In the data rows, the value 500 means zero.
What is the hidden score of each row? Scores go from 0 to 20, and 10 is about the middle. The score is a weighted sum of the row's numbers plus the product of two more (or one squared), each taken from its middle value.
Array([598, 521, 488, 475, 535, 551, 501, 497, 578, 503, 529, 433, 511,
       481, 515, 500, 499, 506, 540, 495, 568, 444]): 6
Array([405, 469, 397, 617, 290, 668, 338, 783, 655, 681, 408, 654, 865,
       389, 526, 600, 356, 485, 378, 573, 240, 403]): 15
Array([559, 555, 327, 598, 546, 686, 560, 482, 497, 588, 537, 497, 567,
       570, 581, 344, 601, 588, 455, 603, 528, 389]): 4
Array([621, 473, 502, 474, 613, 533, 649, 543, 538, 522, 484, 462, 435,
       458, 603, 500, 445, 447, 430, 582, 467, 494]): 13
Array([301, 509, 431, 496, 411, 422, 172, 517, 617, 613, 399, 600, 719,
       258, 413, 482, 400, 495, 384, 497, 403, 485]): 12
Array([292, 554, 588, 567, 373, 543, 534, 706, 633, 585, 470, 501, 656,
       252, 563, 480, 271, 381, 501, 834, 339, 293]): 12
Array([516, 520, 467, 530, 435, 524, 471, 489, 584, 530, 468, 558, 429,
       441, 426, 498, 523, 497, 488, 486, 477, 567]): 7
Array([380, 469, 522, 529, 543, 493, 492, 403, 373, 444, 546, 589, 518,
       553, 466, 422, 547, 561, 576, 570, 498, 455]): 11
Array([581, 502, 540, 587, 539, 390, 466, 548, 620, 504, 437, 387, 472,
       421, 468, 528, 527, 344, 579, 538, 434, 433]): 8
Array([514, 503, 463, 518, 524, 567, 409, 508, 520, 524, 512, 442, 544,
       461, 545, 415, 405, 424, 390, 409, 493, 496]): 11
Array([318, 480, 557, 543, 348, 551, 476, 573, 442, 637, 510, 607, 659,
       385, 480, 456, 307, 553, 692, 602, 350, 255]): 9
Array([319, 563, 491, 544, 300, 594, 494, 749, 624, 736, 312, 392, 588,
       334, 546, 431, 093, 372, 571, 551, 333, 217]): 7
Array([687, 412, 484, 383, 655, 463, 568, 340, 437, 338, 665, 470, 300,
       664, 537, 371, 627, 549, 493, 317, 652, 701]): 9
Array([538, 613, 379, 572, 442, 656, 538, 702, 754, 679, 243, 307, 542,
       355, 466, 569, 392, 410, 466, 670, 393, 336]): 5
Array([476, 563, 511, 447, 477, 447, 378, 422, 470, 516, 588, 500, 575,
       449, 531, 463, 421, 449, 515, 607, 513, 376]): 8
Array([448, 530, 532, 447, 456, 427, 493, 517, 669, 521, 356, 428, 448,
       543, 435, 452, 492, 351, 625, 750, 401, 328]): 5
Array([561, 434, 431, 343, 565, 343, 375, 322, 434, 401, 562, 493, 364,
       530, 433, 389, 493, 521, 548, 345, 670, 686]): 12
Array([469, 407, 382, 260, 521, 596, 429, 509, 510, 564, 469, 527, 715,
       530, 395, 613, 405, 479, 576, 501, 471, 396]): 17
Array([231, 535, 357, 694, 199, 536, 234, 694, 649, 856, 199, 648, 663,
       389, 481, 348, 352, 364, 441, 613, 143, 111]): 6
Array([672, 498, 524, 390, 734, 699, 651, 424, 461, 434, 570, 402, 560,
       578, 540, 515, 521, 554, 525, 476, 591, 594]): 11
Array([538, 459, 556, 445, 694, 617, 631, 282, 375, 318, 676, 584, 557,
       644, 472, 489, 717, 536, 640, 652, 572, 542]): 12
Array([329, 584, 538, 560, 319, 446, 335, 622, 609, 652, 309, 500, 548,
       492, 498, 400, 321, 280, 646, 583, 355, 256]): 4
Array([580, 482, 591, 357, 544, 747, 602, 478, 580, 394, 592, 384, 589,
       666, 573, 491, 376, 387, 654, 458, 560, 463]): 9
Array([411, 465, 613, 381, 563, 506, 484, 462, 426, 446, 571, 722, 628,
       586, 580, 435, 510, 448, 531, 512, 452, 539]): 13
Array([686, 513, 460, 249, 523, 544, 518, 430, 501, 397, 656, 554, 500,
       624, 492, 614, 532, 516, 458, 451, 596, 583]): 11
Array([423, 583, 509, 384, 474, 272, 362, 496, 698, 489, 432, 315, 508,
       213, 404, 500, 298, 307, 422, 836, 445, 478]): 10
Array([551, 481, 718, 257, 725, 748, 651, 256, 418, 319, 658, 463, 527,
       659, 418, 561, 543, 540, 728, 446, 665, 500]): 12
Array([473, 639, 480, 495, 365, 590, 588, 720, 684, 626, 378, 391, 628,
       384, 501, 746, 431, 479, 366, 561, 399, 376]): 6
Array([389, 580, 497, 615, 388, 473, 417, 524, 738, 533, 348, 357, 478,
       403, 491, 401, 444, 330, 471, 469, 483, 469]): 5
Array([537, 435, 480, 472, 581, 448, 574, 471, 338, 419, 694, 618, 509,
       519, 542, 650, 646, 618, 453, 404, 566, 620]): 14
Array([490, 521, 550, 500, 557, 503, 472, 508, 546, 504, 351, 437, 418,
       543, 430, 522, 456, 396, 500, 369, 500, 555]): 10
Array([525, 423, 625, 340, 590, 450, 646, 321, 362, 324, 672, 570, 403,
       698, 502, 637, 706, 607, 637, 364, 662, 602]): 9
Array([394, 471, 505, 639, 354, 619, 532, 643, 560, 613, 352, 627, 498,
       582, 561, 270, 417, 439, 507, 609, 381, 368]): 4
Array([600, 552, 475, 564, 519, 433, 455, 548, 559, 485, 527, 422, 468,
       452, 467, 513, 495, 416, 394, 626, 499, 467]): 8
Array([262, 596, 593, 796, 225, 554, 508, 813, 785, 685, 240, 330, 646,
       200, 493, 558, 241, 239, 457, 780, 211, 133]): 7
Array([551, 432, 642, 407, 624, 325, 514, 433, 476, 327, 565, 446, 463,
       493, 519, 647, 484, 413, 564, 594, 488, 636]): 13
Array([660, 529, 472, 463, 461, 516, 440, 610, 629, 514, 431, 356, 574,
       578, 507, 602, 433, 316, 556, 561, 429, 392]): 9
Array([635, 422, 533, 339, 568, 339, 469, 331, 383, 327, 679, 587, 344,
       706, 531, 382, 600, 552, 569, 606, 607, 599]): 7
Array([554, 464, 517, 512, 607, 617, 522, 420, 465, 469, 604, 438, 523,
       479, 546, 339, 414, 587, 577, 576, 555, 491]): 7
Array([471, 532, 541, 575, 562, 585, 560, 589, 609, 569, 436, 441, 627,
       311, 511, 531, 446, 472, 365, 640, 421, 415]): 13
Array([319, 574, 417, 692, 304, 441, 271, 642, 440, 658, 359, 715, 577,
       401, 437, 470, 514, 445, 287, 442, 342, 463]): 13
Array([464, 528, 561, 439, 542, 447, 527, 407, 387, 408, 594, 558, 474,
       496, 459, 659, 608, 606, 462, 397, 598, 644]): 11
Array([369, 567, 509, 540, 576, 498, 405, 466, 439, 450, 532, 485, 585,
       335, 412, 604, 494, 449, 408, 603, 511, 555]): 15
Array([486, 541, 536, 495, 454, 437, 483, 573, 452, 541, 443, 548, 450,
       384, 476, 570, 417, 491, 374, 499, 458, 550]): 12
Array([479, 424, 560, 497, 563, 507, 521, 455, 349, 449, 598, 557, 454,
       468, 466, 399, 476, 540, 580, 485, 501, 502]): 14
Array([728, 471, 430, 176, 632, 508, 448, 306, 371, 413, 608, 535, 359,
       685, 473, 421, 538, 537, 538, 352, 641, 579]): 12
Array([664, 528, 551, 299, 593, 321, 637, 384, 427, 240, 654, 457, 225,
       671, 491, 616, 642, 425, 477, 587, 598, 659]): 12
Array([425, 485, 506, 562, 438, 499, 401, 567, 574, 597, 418, 582, 584,
       393, 520, 476, 437, 382, 399, 530, 331, 347]): 12
Array([412, 603, 501, 724, 314, 441, 365, 674, 577, 688, 407, 542, 621,
       353, 559, 384, 345, 404, 489, 788, 308, 259]): 3
Array([674, 402, 386, 344, 609, 722, 700, 482, 509, 529, 491, 394, 501,
       725, 521, 606, 622, 729, 575, 151, 652, 590]): 9
Array([372, 462, 608, 417, 419, 390, 464, 542, 447, 561, 508, 631, 487,
       463, 561, 503, 346, 523, 539, 465, 454, 500]): 8
Array([687, 469, 398, 476, 550, 520, 585, 583, 587, 457, 531, 340, 435,
       537, 542, 550, 487, 444, 409, 492, 532, 600]): 10
Array([406, 490, 528, 479, 488, 588, 495, 511, 563, 518, 503, 480, 592,
       456, 513, 488, 352, 389, 541, 436, 514, 496]): 12
Array([635, 432, 636, 288, 633, 409, 617, 364, 490, 293, 641, 459, 416,
       661, 470, 573, 656, 540, 723, 404, 735, 696]): 6
Array([627, 430, 700, 210, 731, 560, 772, 306, 499, 233, 701, 370, 386,
       724, 535, 556, 581, 437, 763, 412, 748, 615]): 9
Array([555, 444, 446, 432, 640, 415, 533, 494, 404, 516, 477, 407, 365,
       510, 519, 577, 495, 491, 475, 290, 575, 570]): 13
Array([529, 503, 461, 716, 405, 548, 568, 574, 602, 525, 462, 393, 477,
       491, 532, 521, 490, 513, 468, 610, 450, 446]): 5
Array([296, 533, 395, 695, 290, 445, 426, 525, 368, 739, 408, 646, 463,
       476, 498, 441, 541, 761, 382, 419, 429, 341]): 3
Array([485, 515, 440, 687, 417, 217, 391, 541, 456, 558, 441, 597, 332,
       383, 499, 390, 519, 395, 480, 717, 339, 386]): 11
Array([408, 514, 319, 510, 362, 553, 313, 659, 621, 692, 348, 417, 682,
       283, 421, 530, 320, 528, 348, 397, 443, 477]): 14
Array([620, 384, 521, 539, 551, 427, 639, 536, 576, 483, 470, 377, 311,
       562, 572, 443, 528, 470, 590, 548, 504, 462]): 5
Array([418, 420, 415, 593, 464, 352, 404, 487, 511, 584, 366, 555, 371,
       369, 492, 336, 363, 460, 447, 557, 372, 523]): 11
Array([890, 450, 551, 330, 801, 542, 809, 441, 313, 354, 781, 303, 409,
       707, 588, 704, 755, 742, 661, 286, 835, 630]): 7
Array([226, 443, 438, 649, 314, 497, 275, 654, 586, 739, 236, 493, 672,
       475, 508, 389, 203, 287, 707, 543, 268, 289]): 17
Array([502, 444, 487, 304, 569, 242, 210, 339, 518, 376, 510, 487, 487,
       343, 358, 490, 395, 413, 407, 508, 530, 714]): 17
Array([579, 451, 563, 377, 538, 547, 678, 417, 364, 398, 626, 478, 386,
       745, 514, 595, 555, 606, 815, 342, 679, 493]): 7
Array([486, 491, 434, 440, 379, 548, 360, 521, 551, 529, 442, 424, 527,
       526, 451, 483, 352, 379, 614, 525, 441, 394]): 12
Array([634, 463, 463, 306, 549, 402, 434, 277, 401, 313, 664, 522, 354,
       644, 420, 470, 625, 499, 629, 388, 672, 599]): 12
Array([529, 495, 642, 375, 515, 390, 424, 509, 409, 387, 681, 568, 626,
       513, 477, 654, 537, 469, 613, 547, 511, 519]): 12
Array([578, 465, 660, 331, 629, 403, 619, 405, 446, 365, 565, 407, 371,
       605, 529, 544, 623, 524, 589, 318, 696, 630]): 8
Array([630, 452, 541, 335, 589, 502, 675, 406, 292, 256, 768, 572, 300,
       779, 557, 605, 693, 634, 510, 339, 746, 792]): 11
Array([568, 544, 492, 491, 510, 485, 545, 548, 493, 373, 608, 436, 527,
       468, 490, 741, 534, 457, 348, 551, 558, 682]): 15
Array([466, 527, 544, 602, 448, 601, 554, 589, 609, 577, 437, 403, 504,
       518, 538, 618, 501, 521, 494, 362, 516, 448]): 5
Array([363, 626, 534, 626, 435, 516, 297, 661, 689, 653, 297, 514, 721,
       326, 503, 539, 388, 236, 466, 764, 249, 288]): 8
Array([643, 488, 513, 487, 606, 489, 525, 470, 492, 406, 534, 380, 459,
       517, 454, 595, 570, 526, 501, 414, 578, 621]): 10
Array([568, 422, 417, 605, 466, 425, 507, 559, 469, 590, 476, 609, 425,
       522, 530, 508, 544, 595, 500, 279, 474, 500]): 9
Array([318, 588, 465, 605, 291, 767, 418, 711, 666, 727, 282, 652, 751,
       493, 505, 593, 506, 425, 405, 468, 314, 360]): 9
Array([476, 459, 506, 446, 532, 474, 630, 559, 338, 511, 542, 604, 487,
       533, 593, 609, 548, 616, 396, 334, 512, 608]): 13
Array([556, 413, 460, 469, 528, 457, 530, 478, 539, 516, 436, 455, 377,
       531, 522, 433, 454, 425, 577, 362, 504, 476]): 10
Array([396, 493, 438, 555, 389, 297, 418, 570, 350, 586, 445, 620, 411,
       507, 524, 411, 386, 592, 426, 380, 398, 506]): 11
Array([498, 481, 564, 520, 417, 636, 510, 620, 481, 498, 551, 681, 602,
       555, 555, 597, 559, 621, 386, 359, 455, 578]): 9
Array([548, 521, 555, 485, 480, 523, 640, 544, 654, 394, 481, 426, 400,
       454, 493, 517, 459, 472, 398, 573, 524, 633]): 8
Array([501, 512, 382, 665, 483, 482, 389, 394, 368, 536, 521, 670, 438,
       621, 511, 307, 664, 653, 425, 487, 486, 536]): 7
Array([363, 551, 560, 426, 558, 435, 505, 546, 531, 581, 413, 462, 598,
       270, 485, 571, 433, 496, 439, 442, 453, 494]): 16
Array([392, 562, 503, 626, 505, 438, 451, 488, 307, 530, 577, 574, 571,
       448, 508, 416, 555, 530, 476, 597, 482, 431]): 10
Array([547, 417, 579, 499, 418, 490, 662, 550, 513, 417, 591, 511, 452,
       603, 566, 473, 469, 458, 736, 596, 414, 389]): 9
Array([615, 608, 372, 687, 263, 531, 467, 823, 734, 830, 197, 383, 518,
       445, 610, 498, 361, 363, 458, 434, 281, 169]): 1
Array([690, 542, 629, 353, 673, 676, 771, 346, 477, 253, 645, 484, 286,
       751, 527, 536, 710, 450, 632, 539, 678, 596]): 8
Array([595, 410, 479, 436, 621, 484, 585, 452, 420, 397, 604, 509, 488,
       703, 465, 596, 696, 494, 649, 487, 534, 477]): 12
Array([518, 450, 396, 440, 517, 585, 517, 465, 487, 493, 514, 604, 543,
       580, 491, 411, 538, 559, 533, 481, 530, 565]): 11
Array([360, 611, 596, 509, 444, 603, 517, 607, 518, 548, 442, 500, 588,
       364, 508, 518, 325, 447, 449, 519, 448, 483]): 10
Array([561, 547, 461, 404, 619, 430, 430, 384, 366, 378, 638, 393, 537,
       578, 434, 592, 584, 540, 458, 495, 658, 644]): 14
Array([626, 428, 485, 346, 614, 519, 544, 261, 405, 344, 546, 279, 344,
       771, 420, 433, 515, 582, 731, 196, 759, 646]): 14
Array([623, 498, 631, 460, 646, 634, 797, 556, 575, 461, 502, 222, 419,
       646, 609, 572, 466, 418, 680, 427, 641, 463]): 3
Array([502, 484, 431, 547, 351, 232, 334, 462, 335, 539, 530, 652, 308,
       552, 485, 432, 538, 657, 534, 317, 553, 504]): 6
Array([371, 620, 313, 806, 269, 642, 548, 810, 677, 887, 085, 413, 456,
       364, 586, 417, 324, 414, 392, 363, 275, 293]): 4
Array([521, 521, 474, 566, 414, 698, 536, 510, 531, 523, 543, 445, 465,
       563, 509, 404, 407, 500, 561, 459, 530, 397]): 7
Array([555, 504, 513, 504, 573, 656, 692, 521, 423, 474, 570, 502, 415,
       538, 504, 627, 594, 630, 418, 417, 517, 449]): 12
Array([365, 538, 460, 602, 316, 527, 553, 546, 368, 590, 478, 726, 443,
       509, 481, 497, 549, 682, 480, 486, 481, 471]): 6
Array([370, 509, 606, 444, 458, 533, 508, 505, 569, 495, 478, 401, 564,
       383, 465, 489, 305, 453, 637, 631, 462, 374]): 9
Array([389, 493, 453, 474, 423, 629, 473, 508, 472, 536, 517, 614, 614,
       632, 443, 504, 569, 553, 517, 568, 475, 440]): 10
Array([446, 496, 571, 539, 590, 433, 536, 377, 473, 427, 473, 408, 390,
       574, 484, 420, 621, 475, 506, 398, 585, 605]): 6
Array([412, 624, 579, 454, 515, 680, 543, 524, 508, 639, 459, 413, 636,
       411, 471, 679, 481, 597, 510, 321, 570, 413]): 5
Array([485, 509, 486, 526, 444, 503, 535, 594, 610, 608, 424, 398, 561,
       357, 474, 605, 409, 519, 453, 463, 388, 297]): 11
Array([348, 602, 454, 542, 313, 444, 333, 610, 495, 652, 383, 555, 637,
       385, 517, 531, 360, 429, 382, 588, 372, 401]): 9
Array([648, 364, 454, 319, 684, 429, 576, 275, 155, 359, 767, 666, 395,
       741, 539, 475, 688, 737, 505, 259, 715, 695]): 14
Array([610, 462, 508, 364, 639, 365, 586, 346, 374, 398, 500, 384, 236,
       658, 429, 559, 540, 513, 631, 472, 634, 626]): 9
Array([472, 518, 622, 505, 324, 409, 637, 780, 594, 627, 309, 408, 481,
       481, 501, 706, 381, 390, 656, 518, 350, 279]): 10
Array([540, 449, 491, 650, 525, 423, 592, 528, 419, 524, 503, 443, 396,
       395, 513, 491, 543, 598, 453, 529, 489, 461]): 11
Array([487, 538, 419, 467, 313, 690, 583, 549, 482, 564, 411, 610, 366,
       744, 471, 526, 593, 610, 501, 211, 599, 542]): 10
Array([689, 463, 542, 477, 720, 542, 511, 301, 373, 328, 744, 518, 378,
       637, 545, 429, 659, 590, 521, 463, 687, 721]): 8
Array([435, 575, 555, 486, 510, 485, 455, 375, 268, 493, 589, 644, 457,
       560, 526, 501, 564, 568, 517, 336, 552, 487]): 10
Array([477, 562, 571, 492, 459, 582, 579, 559, 463, 532, 489, 517, 578,
       665, 567, 538, 490, 507, 520, 548, 469, 449]): 5
Array([259, 563, 433, 629, 287, 530, 289, 667, 670, 761, 260, 639, 799,
       275, 526, 386, 355, 434, 411, 573, 222, 270]): 9
Array([367, 483, 572, 592, 168, 527, 469, 755, 484, 587, 385, 530, 539,
       508, 488, 473, 149, 352, 601, 562, 338, 313]): 10
Array([155, 495, 595, 547, 339, 374, 311, 549, 587, 605, 343, 727, 650,
       311, 409, 406, 357, 394, 573, 646, 256, 343]): 13
Array([470, 502, 507, 570, 460, 427, 421, 483, 606, 506, 451, 541, 479,
       400, 510, 354, 509, 502, 388, 553, 483, 545]): 6
Array([446, 561, 491, 635, 430, 551, 495, 592, 487, 618, 339, 609, 421,
       546, 521, 370, 462, 566, 535, 567, 420, 426]): 4
Array([180, 575, 553, 666, 279, 559, 448, 650, 638, 629, 304, 481, 571,
       324, 493, 394, 218, 301, 558, 677, 319, 326]): 7
Array([617, 597, 554, 552, 578, 646, 713, 588, 429, 508, 514, 468, 454,
       490, 600, 656, 598, 570, 401, 354, 559, 610]): 9
Array([665, 482, 464, 597, 551, 474, 588, 609, 593, 495, 525, 382, 446,
       409, 594, 557, 410, 391, 448, 623, 399, 457]): 11
Array([569, 467, 661, 171, 720, 646, 673, 357, 554, 206, 724, 319, 614,
       554, 491, 724, 527, 414, 551, 601, 609, 643]): 15
Array([631, 519, 483, 434, 623, 617, 654, 436, 459, 411, 561, 538, 446,
       582, 514, 619, 711, 602, 417, 318, 637, 691]): 10
Array([318, 593, 465, 683, 378, 510, 407, 641, 686, 684, 249, 388, 612,
       284, 490, 458, 373, 337, 465, 617, 346, 361]): 6
Array([534, 459, 682, 295, 646, 681, 701, 375, 422, 388, 611, 387, 422,
       598, 496, 558, 435, 509, 842, 406, 637, 516]): 9
Array([449, 365, 481, 528, 515, 201, 420, 397, 357, 428, 528, 559, 368,
       510, 493, 285, 415, 523, 533, 536, 471, 553]): 13
Array([594, 479, 415, 352, 556, 657, 465, 390, 483, 405, 631, 580, 742,
       620, 451, 545, 723, 691, 444, 271, 691, 740]): 16
Array([513, 371, 441, 513, 449, 371, 279, 537, 596, 512, 476, 579, 637,
       543, 528, 390, 472, 457, 634, 544, 450, 536]): 10
Array([470, 586, 622, 594, 452, 410, 551, 611, 587, 539, 436, 467, 450,
       441, 587, 617, 525, 285, 479, 470, 436, 411]): 7
Array([470, 555, 517, 578, 386, 546, 475, 619, 606, 593, 389, 494, 511,
       438, 522, 512, 400, 375, 497, 478, 425, 401]): 7
Array([332, 523, 517, 687, 535, 413, 431, 503, 407, 600, 494, 587, 542,
       448, 572, 470, 611, 499, 409, 474, 435, 492]): 7
Array([560, 443, 526, 339, 556, 784, 666, 494, 486, 459, 618, 441, 597,
       543, 484, 601, 468, 681, 538, 281, 650, 614]): 10
Array([409, 518, 444, 523, 447, 609, 569, 469, 340, 548, 418, 601, 418,
       669, 441, 473, 562, 572, 563, 355, 508, 494]): 11
Array([614, 428, 583, 493, 625, 408, 691, 349, 431, 299, 628, 495, 280,
       631, 536, 318, 605, 498, 552, 541, 621, 618]): 10
Array([629, 407, 418, 429, 415, 588, 581, 579, 589, 463, 534, 508, 396,
       519, 469, 615, 443, 637, 492, 362, 567, 618]): 10
Array([325, 469, 475, 550, 337, 573, 414, 486, 394, 562, 403, 665, 460,
       546, 393, 544, 437, 511, 551, 349, 418, 478]): 18
Array([600, 405, 401, 495, 521, 349, 411, 450, 544, 550, 479, 634, 480,
       514, 556, 365, 580, 496, 412, 529, 383, 445]): 11
Array([605, 452, 512, 499, 646, 412, 634, 397, 397, 424, 587, 583, 378,
       486, 578, 437, 704, 578, 338, 345, 568, 580]): 19
Array([396, 514, 575, 499, 409, 357, 489, 540, 615, 516, 363, 532, 432,
       461, 479, 503, 471, 396, 508, 502, 403, 464]): 8
